name the system of each run:
D, path 1 (10 x 22):
[[ 44 -31   7  -3  28   5  30  28 -14  -7  -1 -23 -88  45  14  42  27  48
   -3  24   5  16]
 [-23 -52 -36  -3  -4 -28 -23   0 -20  13  19 -13 -51 -69 -45  52  16   4
   10 -29 -40 -12]
 [-63  42 -18 -13 -36 -35 -18 -17  20   9 -30 -36  65 -28 -15 -12 -22 -25
    3 -33 -41 -22]
 [  8  48  59   6  35  23   1  15   6  -4 -46   9  61  39  46 -49  -1  -1
   19  26 -23   6]
 [ 47 -21   8  13  55  55  -9   3 -17  -1  35  82 -36   5   3 -25   4  -5
   19  27  28  24]
 [  9  -7 -52 -12 -43  -4   5 -11  34  -7  59  27 -44 -14 -41  30 -10  -9
  -31 -19  70 -10]
 [  0  -7  13  -9 -59 -43  27  18  27 -25 -22 -83  19  14   5  34  15  17
  -56 -28  11  -9]
 [ -9 -42  23   5  23  -4  20   9 -63   2 -37 -62   7   0  29 -20  13  32
   22  10 -70  30]
 [-40  14 -34   6  33  12 -11 -14 -27  49   8  45 -20 -35  -7  -9 -25   3
   84  28 -37 -10]
 [-10  55   8  24  -8  -9 -48  -8  61  25  -3  60  35  -4 -14  25  -9 -38
    5  -1  44 -50]]
X, path 2 (10 x 22):
[[ 17 -38  43 -26 -18  11 -14  16   1 -61  -5  34  59 -18  -4  24  30  -4
  -57 -21 -32  35]
 [ 36 -87  19 -25 -24   8  15  17  -4  14 -41 -16 -16  10   1 -50  14  65
    5  -4   8  34]
 [-27  -4 -10  -5   2 -46  -6  16  22  53 -12 -45 -47 -14  11 -42 -18  17
   47   9  40 -59]
 [-42  63  -2  43  25 -23 -26 -46  -2  10  29 -29  24   7   3 -14 -14 -71
  -17  -7  10 -40]
 [ 43  46 -31  42  10  53  23 -28 -30 -26   9   9  26  38  -6  29  -2 -29
  -30  -7 -16  58]
 [ 35  -2 -26 -30 -15  39  31  52  14 -18  -5  38 -31 -24 -26  57  11  51
   24  -7 -38  34]
 [-55 -51  42 -62 -31 -30 -15  10  33   1  14  42   2 -42 -15  -4  13  35
   13   0 -14 -29]
 [-28 -45  45  -2  -3 -33 -10 -31 -25   5 -10 -12  44  29  50 -63  -8  -6
  -18  37  47 -13]
 [ 50  20 -12  57  51  -4   3  26 -38  14 -38 -68 -15  20  41 -21  -6 -21
   10  12  23  -5]
 [ 15  39 -40  46  28   7 -28  -6  18  27   4 -21 -51 -18 -54  45  15 -23
    6 -46 -39 -13]]
R, path 3 (10 x 22):
[[-12  41 -86   1  10 -31 -19 -26 -18  24 -57 -40 -21  33  -9  32 -25 -10
    2  -4 -40   1]
 [  3  38  -7 -11  46   6 -68   8   8 -11 -36  63  31 -13 -12  19   3 -41
   -2 -11 -59  -1]
 [ 28 -36  11 -40  17  35 -29  -3  25 -26  44  83 -34  -6 -33 -29  16  -4
  -29 -19  14  19]
 [ 24  21  -7 -46 -12   4  47  47  36 -38  44 -14 -51  14  19 -23 -13  17
  -17   7  66  -9]
 [ -5  21  56  20  -8 -12  39  55   0 -25   8 -78  39 -36  43 -16   7  -4
    4  -5   7 -25]
 [ -3 -55  10  65 -21   7   5 -35 -41  42  -9 -55  42 -34 -14 -43   5  -2
   13 -23  -7  18]
 [  2  18 -74  33 -27  11   3 -51  -9  64 -41  13   5  32 -18   5 -34  10
   38  13  15  19]
 [-21  59   9  -2  13  12 -13  -3  18  10 -20  80  26  20   4  68  -2   5
   35  38 -34  -8]
 [-29 -52  47 -41  25   0 -13 -11  -9 -28  49  65 -32 -10 -10  34  33  18
  -14  19 -33   2]
 [-10 -43 -25 -65  -1 -48   4  10  -8 -35  26 -33 -70  18  16  -9  -6  11
  -46   7  36 -11]]
D, path 4 (10 x 22):
[[-35  35   2  42 -24  -2 -13 -33  56  45  35  -3 -10 -31 -60  25  10 -15
   17 -40  -8 -40]
 [  1  62  34  41   0   5   3  -6   4 -37   2 -36  71  12  12  20  13 -50
  -48 -22 -20   2]
 [ 28   0 -15 -26  39  26  19  18 -68 -54  -7  22  19  25  52  -9 -15  -6
   -8  41 -16  53]
 [ -4 -39 -40 -61  -6  -9  -4  25   2   6   6  70 -50 -16   6   7 -24  35
   36  37  38  -6]
 [-15 -41  23   3 -50 -42 -27  -4  65  40 -11 -14 -10 -18 -33  -6  15  16
  -13 -30  48 -48]
 [  2   3  37  50   1   5  11 -39   1  14  -8 -90  17  33 -14 -43  23  -9
  -30 -41 -30  12]
 [  2  59 -20  19  55  40  40  -2 -50 -11  23 -16 -25  17  13  14  -7  -6
   33  19 -63  29]
 [  1  24 -34 -19  16  -6 -22  46  -7 -17   6  74   2 -53  11  71 -16 -18
   30  28   3 -17]
 [  6 -45  -4 -29 -46 -32 -51   4  26  -9 -40  39  61 -17  -3 -15  -9 -18
  -42 -15  48  -9]
 [  4 -29  32 -22 -24  13  25 -37  23   8 -15 -29   2  68  -1 -81   4  39
  -26  -6  10  31]]
M, path 5 (10 x 22):
[[ 20  -8 -61 -52  18   3   2  -3 -22 -33  -4  16 -66  42 -14  48   1  19
  -30   5 -39  43]
 [-20  17 -46 -75 -23 -12  -6  37  15 -53  30  45   3 -52  -9  35 -21 -14
  -14  -9  -4  -3]
 [-20  -4  11  -5 -31 -29 -46   3  33  -5   9  13  61 -57  -7 -35 -12 -49
  -29 -29  46 -38]
 [ 36 -20  25  32 -11   0 -11  -9  12  23 -41 -43  40  26  16 -88  -4  -9
  -17 -16  52   3]
 [ 62  11  22  27  19  59  50  29   2  10 -18 -29 -20  30   8 -42  12  41
   32  -2 -12  40]
 [  1  14   4  33  12  58  43  -6 -19   2  54  16 -27 -27 -34  44  20  17
   39  -8 -59  32]
 [-72   8 -23  12 -28 -21  13 -58 -39   1  37   7  30 -13 -10  67  -9 -16
   -3  16 -33   1]
 [-52   4   5 -27  -9 -66 -21  -3 -20  -1 -45  -2  49  18  56  25 -19  -8
   -3  50  12 -33]
 [ 16 -31  34 -19  46 -36 -50  45  17  20 -45  18 -34   5  36 -26  11  11
   20  31  33 -46]
 [ 36 -28  -7  -6  26   9 -18  -3  44  22  20   0 -99  21 -41 -30  18  17
   -8 -27  24 -12]]
P, path 6 (10 x 22):
[[ 12  63   9  63  10  15   0  -7  -4  -6 -12 -57  64  -8   2 -25  -2 -54
  -14 -35 -19   1]
 [  8  37 -23  60  -7  56   8 -69  -5  23  26  40  34  24 -32   0 -11 -30
    0  -7   5  35]
 [-15 -22  15  15 -40  17  24 -41  17  26  42  73  -5  21 -18  52   5  33
   11  36  47   1]
 [-16 -61  34 -32  -6 -46   9   4 -15  -8   1   4 -26  34  45  22   8  34
  -17  56  51 -20]
 [  1 -19 -22 -58  39 -36  -8  35 -33  -9 -50 -38 -36  21  49 -49 -21  19
   13  29 -13  -2]
 [  8  40 -22  -2  46   7  -9  46   6  20 -35 -35 -32 -35  -7 -28  -6   5
   58 -24 -66 -12]
 [  5  24  11  59  21   9 -31  -9  20  15  18 -26  -9 -42 -54  28  32 -37
   -7 -60 -48 -17]
 [ -7 -11 -17  11 -34   4 -25 -58   5 -21  23  24  32   5 -49  42  13 -36
  -69 -38 -11  25]
 [ -5  -7  -2 -52 -53  16  20  -2  12 -43  12  79  53  11   7  28 -13  14
  -28  22  25  32]
 [ 10 -12  53 -33  -3  11  30  50  10 -27  20  28  16  -5  53 -45  -8  21
   16  42  64 -10]]
M, path 7 (10 x 22):
[[ 10  72 -42 -32  29  25  37  40 -20 -38  -7 -34  -5   3  22 -20 -26  -5
   18  -4 -57  30]
 [ -2  37  -7  34  35  31 -12  17 -20  -7  49  65  20 -63   4  23 -12 -50
   37  17   9 -13]
 [-26 -31   4  42 -44 -10  -8 -68   2  44  16  38  36  16  -8  15  -8  -6
   -4  25  68 -13]
 [ -5 -16  54 -29 -31 -20  20  -5  30   6 -59 -22  22  74  25  -2  15  58
  -15  22  -2   5]
 [ 18 -36  44 -34  54   0 -10  54 -13 -27 -10 -16 -49 -19   8  -6  37  28
    6  -8 -66   3]
 [-17 -16 -62   1  20 -10   0 -10 -29   5  65 -28 -73 -53 -32  -3  -9 -25
    6 -26  -3 -10]
 [-17  85 -58  11 -34 -18  10 -21  29  -2   6 -20  21  22  -6  28 -36 -39
  -22  -9  39 -21]
 [ 42  24  23  15   9   8 -40  22  15 -13 -66  50  73  24  25  18   3 -25
  -23  13  13   7]
 [ 35 -92  13  -9   0  28 -15   5 -19  21 -20  56   1 -19  -6 -44   8  37
   23  11  13  33]
 [-41  -9  17 -33 -38  15  56 -15  32  15  49 -25 -38  -3 -29 -48   0  54
   28 -17 -16   4]]
L, path 8 (10 x 22):
[[ -8 -40  -7   0   3 -54 -16 -30 -25   3 -37 -88 -28  48   8  -3  16   1
  -53 -12 -12  -1]
 [ 39  34 -36  16  -3  18  20  30  32  19 -30 -72 -39  -5 -33 -24   0  18
   19 -56 -30   9]
 [ 18  24   7  -5  15  29 -40  33  46 -13  29  48   1 -69 -45 -11  11 -34
    4 -50 -18 -14]
 [-32   3  -6  -6  13   1 -26 -50 -28 -25  52  39  44 -10   8 -48 -23 -67
  -35   6  26   4]
 [  4  22   7   9 -13  29  69  -5 -34 -14  10 -23  39  40  54 -46 -28  14
   13  43  35  33]
 [ 27 -51  59   3 -17  32  38  38   4   8 -10  27  -2  -6   7  25  31  72
   38  24  -7  20]
 [-40 -69   1  13 -22 -34 -27 -43  -3  41  12  21 -30 -16 -39  65  25  21
    3   2  -6 -20]
 [-33  61 -48  36  -8 -43  -2 -29  -3  21 -11 -56  -7  23  -2  62 -16 -28
   -7  -1  -1 -32]
 [ 52  70 -13   1  47  15 -19  53  10 -29 -60  -5   7  22  17  23   2 -19
   -4  -8 -41  10]
 [ 32 -35 -32 -62  28   9 -58  18   7 -14 -34  65 -15  -7 -13 -56 -10  -5
   -8 -13  -8  22]]
R, path 9 (10 x 22):
[[ -9  25  27 -40 -30  24  26   2  78   5  15 -14 -21  14 -39 -63   6  37
    4 -44 -16   0]
 [-32  59  16  15  38  13  34   6   5  15  53 -39 -35 -15  11 -61 -16 -11
   51   5  -5 -31]
 [ -8  -7  -6  63  29   0  -2  -6 -63  11  42  -2  27 -50  31  -5 -16 -51
   25  29  41 -16]
 [ 28 -44 -26  36 -43   8  10 -25 -43  -1 -15  32  57  10  14  42  -9  -4
  -23  26  52  39]
 [ 13  -8   5 -26 -46   6  26   3  19   2 -65  18  19  57   4  54  10  65
   -1  18 -25  35]
 [-44  -8  37 -47  13 -25 -12  14  34  20 -28  -5 -39   3 -14  15  26  52
   32  -3 -77 -23]
 [-56  -9  -4 -21  37 -45 -50 -27   6  13  39 -13 -59 -23 -21 -29   1 -31
   -5 -15 -12 -53]
 [ 12  36 -33  15  37 -13 -28 -26 -17 -32  34  -9  -5  25  13 -19 -17 -79
  -59  -4  45  -9]
 [ 86  17   1  30  22  46   9  37 -19 -47 -16   5  29  15  21   7   9 -21
  -37  -7  14  45]
 [ 60 -38   4   1 -35  40  26  62  21   0 -28   5   3 -42 -21   4  16  52
   25 -28  -5  34]]
P, path 10 (10 x 22):
[[ -23  -60    9  -14   34   -5  -43  -24  -58   -7    8   79   23  -23
    18    5    1  -17    7   41  -14   13]
 [ -35  -23   22  -70   -1  -24  -45    6   49   21  -22   53   -5   -7
    -7  -59   -8   19   20    4    3  -32]
 [  18   50   30  -27    5  -24  -10   46   78  -12  -34  -41  -29   37
     6  -11   12   11  -22  -24    9  -39]
 [  68   37  -32   22   31   30   21   24  -13  -38    6  -57  -36   24
    -4    3    6  -21  -40  -33   -8   35]
 [  17  -18  -58   27  -26   45   39   -8  -42   -4   46   -2    2  -61
   -35   12  -12   -2   20  -25  -13   49]
 [ -49  -37   27   27  -56  -18    8  -16  -10   19   21   17   70  -65
    -3   35    2    2   21    8   13  -18]
 [ -35   -9   53   -1   -1  -35  -33  -36   -2    4  -36   16   69   45
    43  -24   -1  -18  -25   36   23  -20]
 [  12   42   -5  -37   36   18   -5  -13   23   10  -31   33  -26   86
    20  -55  -21   17   13   29    3   11]
 [  29   28   -7    2   30   24   33   34   33   15   28   -5 -101   10
   -16   16   10   38   38    2    7  -15]
 [  12  -47  -22   30    7  -33    1   15  -30   -4   30  -67  -61  -42
   -17   49   24   -6  -21  -24    4  -14]]
G, path 11 (10 x 22):
[[-49 -21  26 -29 -11 -15   5 -31  -2   0  13  51 -13  30  -8  84  23  39
   -2  36 -39   1]
 [-44 -13  39 -51  38 -35  -3 -19 -15 -11 -16 -23 -39  58  24   0  20  31
  -10  27 -61  -4]
 [-13  18 -29 -44  61 -39 -29  18  -1   8 -26 -36 -73  21  19 -45 -16  -3
   17   8 -16 -32]
 [ -3  42 -63 -16  25 -30 -45  22  13  -7  -1 -36 -30 -40 -20 -15 -20 -54
  -11 -45 -11 -33]
 [ 26  18 -43   9 -24  11  -5  -2   4 -30   7 -49  33 -30 -27 -37 -11 -48
  -52 -67   0  23]
 [ 65  14 -16  18 -43  57  46  27  15 -20  -3  -6  44  -7  -5 -38 -15   5
   -9 -27  39  47]
 [ 23  13  43  33 -32  49  36  38  27   6  15  51  52 -38   7  12   3  19
   42  15  36   3]
 [-38 -35  76  42 -22  -2   4 -29  -4  28  20  41  54  -9  13  25  19  12
   19  37  26 -21]
 [-20 -49  22  23   6 -28 -11 -55 -31  34 -16  21 -13  64  21  43  14  23
   -3  57  22  -4]
 [  2 -21 -21 -17  45 -21 -20  -8 -23  12 -24  11 -80  39  -4  69  20  30
    8  28 -43   0]]
X, path 12 (10 x 22):
[[-17  54   7   8  32  26  33  13  -8   1  42 -35  -1 -26  22 -88 -28 -21
   44  -1   0 -10]
 [ -7  17   8  73  35  44  17 -31 -36  21  73  29  -6 -34 -12  15   3 -30
   36  12   0   2]
 [ 12 -15  -4  43 -31  11  16  -6 -16   1  13  49  24 -13  -5 113  13   6
    0  25  19  10]
 [ -6 -28  25 -27 -45 -34   0  37  12 -19 -60 -10  42  -6  10  74  23  39
  -20  -1 -34   3]
 [-28 -42  27 -47   1 -34 -19  -8   2  12 -63 -43  -3  31   5 -51  13  38
   -5  -9 -57   2]
 [-14  12 -26 -17  53 -16 -23 -31  -8  35 -21 -10 -53  54  18 -75 -27  -4
   21  25  11 -16]
 [ 19  72 -31  18  62   7 -32   6   7  -9  29  27 -33   8  11  -5 -20 -63
   -1  10  39 -29]
 [ 48  20   3  23   5  42 -11   9  16 -46  50  36   8 -22 -33  39  21 -44
  -52 -36  10  19]
 [ 34 -56   1 -16 -69  30  40  16  21 -24  19  10   6 -22 -34  18  18  43
  -26 -30  15  44]
 [-36 -43   4 -39 -64 -29  40  27  11  12  -3 -41   9 -42   9 -28 -14  52
   32   1  15 -13]]
G, path 13 (10 x 22):
[[-16   5   3   0 -28  18   6 -77  27 -11  51  26  -3  54 -44  13  13 -12
  -60 -21  11  21]
 [ 39  13  32 -29  20  23  46  30   1 -59  22  -3 -31  61  35  18  17  23
  -39  28  15  27]
 [  3 -27  34 -31  31 -19   2  86 -13 -18  -5  -3 -17 -56  46  -5   6  21
   42  27  -4 -28]
 [-59 -30 -19  -7 -28 -60 -38 -12  -7  41 -30 -20  33 -53   1 -17 -22  -9
   27  -3   3 -43]
 [ -4  35 -56  36 -24 -14 -16 -64   3  36 -48 -28  23  56 -25  20 -16 -20
  -24 -19  -7  12]
 [ 64  39  -3  40  40  64  17  -3   5  -7   8  -2 -38  39 -26   9  24  -1
   -9 -26 -35  44]
 [  8 -23  31 -21  23  44  26  28   4 -28  83  34 -42 -51 -11 -44  11   7
   18  -7   6   9]
 [-47 -14   3 -56 -44 -34   7  10   5 -30  34  32  37 -28  30 -11 -29  -7
  -12  28  55 -23]
 [  0  13   6   2 -21 -43 -24  11  -5  -6 -83 -13  71  34  41  44  -5  -5
  -27  23   4  -8]
 [ 44 -22  24  58  31   5 -28   7   2  51 -74 -36 -14  14 -11   3  31  23
   25 -17 -38   3]]
L, path 14 (10 x 22):
[[-24 -44  27 -22  -2   9   0  -9 -35 -40  56  28  48 -47  19 -59  -9 -29
  -21   7  21  14]
 [-21 -35  30  38 -34  14  56 -34 -45  19  17 -36  48   8  32 -41  -8  21
   19  30  31  21]
 [ 16 -12  50  66 -24  34  43  -2   9  44  -8   2   7   7  -6  50  30  56
   45  18  -3  10]
 [ -5 -15  -8  31   4  -3 -29 -32   4  32   2  55 -28   7 -39 103  27   9
    6   9 -19  -7]
 [-22  47 -82 -15   4 -42 -24 -21 -15   0 -22   8 -16  28   3  69 -29 -29
  -14  18  -3 -14]
 [ 17  55 -31 -52  21 -24 -14  61   8 -33 -71 -16  11  24  42  -3 -25  -4
   -4  10 -21  -3]
 [ 20 -40  25 -66  26 -13 -45  40  25 -12 -49   7 -14   0   5 -75   8  15
  -11 -19 -19  -1]
 [-22 -36  18 -18  -9 -15  -8 -22  32  18  39 -32 -41 -12 -25 -92   0   1
  -10 -32  34 -26]
 [ -1  30  39  45  -5  22  49   0  16 -14  82 -57 -12 -19  -8 -19  14 -21
  -14 -27  28 -15]
 [ 36  -8  18  58  16  55  24   0 -44 -32  47   8  24 -32  -9  32  26 -23
  -14 -13 -21  46]]

runs to name:
path 15 (2 x 22):
[[ 15  69  17  26  24  17  -1  26  31 -22   7  -7 -12  -3 -23  76  31 -16
  -11 -29 -54  -7]
 [ -1 -29 -24 -21   9  28   2  11 -27 -35  54   6 -20 -73 -40  -5  10 -11
   -3 -42 -57  29]]

R
path 16 (2 x 22):
[[ 34  21  55  20  71  48 -17   1   5 -20  23   7 -14  14  -7 -56  29 -26
  -15 -24 -38  16]
 [ 19 -28 -34  31   3  39  48 -32 -63 -20  73  -3 -25  -2  -3   5  -6 -10
  -15  11  27  46]]

M
path 17 (2 x 22):
[[-10 -11  86   6  28  27 -13 -16  40  17  43  60 -10  11  -6 -53  23   7
   16  14  25 -23]
 [-15   3 -12 -27 -15 -37   5 -28  44  13  20 -39 -65  52 -11 -27  -6   9
  -35  -7  56 -33]]

P
path 18 (2 x 22):
[[  3 -34 -17  49 -56  28  19 -58  -6  52 -16  26  34  18 -33  29   1  31
   17   4  13  34]
 [-48   2  33 -45 -28   0  27 -14   4   1 -42   1  37  37  12   4   4  57
   20  19 -72  24]]

M
path 19 (2 x 22):
[[-22 -29 -24 -60  12  18 -30 -37 -17 -31  29  58   5 -13 -29 -47  -9 -21
  -24 -20 -41  37]
 [ 43 -31 -11 -16  -5  33   2  26  -3   2  -7  70  17  -6  24 -54 -25  13
   25  33  70  21]]

X
path 20 (2 x 22):
[[-32  11  67 -17 -17 -25 -29 -22  27 -31 -17  21  78  32  17  12  15 -20
  -55   5  -4 -14]
 [-12  -3   5 -14  30  16  22 -54 -26   8 -12 -29 -31  83   5 -45   5  28
   -6  11 -49  39]]

L
path 21 (2 x 22):
[[ -1 -15  23 -12 -55  -5  12 -48  42  -4   4   6  25  67  -5 -23   3  12
  -56  -3  62   8]
 [ 19  34 -14 -25  -3  -3  62  51 -12 -39   3 -81 -16  13  45 -32 -20  12
   -4   6  19   9]]

X
path 22 (2 x 22):
[[-53  11 -41  -8  35 -34 -50 -38 -48   8 -23  15  21 -10   6  22 -19 -40
    8  16 -59  -7]
 [ 10  49 -30   3  36 -14 -13  19  -7  26 -62 -14   7  31  48 -47 -40 -12
   41  36  24 -18]]

L
path 23 (2 x 22):
[[ 47   5 -21  12   7   7  14  56  -4  24 -47 -27   0 -10  40 -59 -28  15
   48  17  49  -4]
 [-14  47  31  56  30  -1 -20   9  38  38  24 -31 -19 -43 -26  -5  17 -25
   34 -33 -14 -55]]

X
path 24 (2 x 22):
[[-23  29  -7  16 -20 -16  14 -17  14 -23  63 -67   4 -28 -16 -24  -7 -49
  -45 -46  23 -22]
 [ 25  38 -31  36  12  39  32 -15 -50 -20   2 -44  44   9  17 -49 -24 -35
   -9 -11 -12  48]]

R
path 25 (2 x 22):
[[  3   6  43  -8  22  -6 -50  26  63  19 -14  64 -26 -15 -24  47  32  13
   19  -3 -13 -42]
 [  3 -25  31   9  -6  11 -37 -26  19 -25  33   8  37 -31 -36 -42  21 -48
  -60 -58  -1   7]]

D
path 26 (2 x 22):
[[ 52  -7 -32   9  68   2 -17  35 -32  -5  -7 -43 -60  -6  18 -60  -8 -28
   -1  -9  20  -1]
 [ 19  -9 -73 -15 -21   1 -21  39   5  -6  18  18  -9 -88 -32  -4 -26 -28
    9 -37  25  -5]]

G
path 27 (2 x 22):
[[  9  54   4  47  20  28 -26  19  35  41 -15  48  15 -39 -25  37   5 -10
   61  -8 -25 -24]
 [ -1  18  -9  -2  41  -9 -65 -31   0  -4   1  88   8  27   7  19  -9 -52
  -22  28  30 -17]]

L
path 28 (2 x 22):
[[ 47 -55  -4   9 -10 -29  -9  42 -11   4 -66 -12 -17  12  21  74  21  37
  -10  19  18   2]
 [-17 -13  -4 -34  -8 -63 -50  16  41  13 -60 -54 -21  -1 -20   3  14   8
  -24 -39 -31 -36]]

X
path 29 (2 x 22):
[[  1  13  51   1  41  14 -29 -38  38 -15  47  11 -33  42 -25 -44  27 -32
  -53 -27   1 -11]
 [ 43 -23 -18   2  -3  15  36  -9 -40 -58  35 -32 -12  35  16   2   3 -14
  -72  -2  35  48]]

M
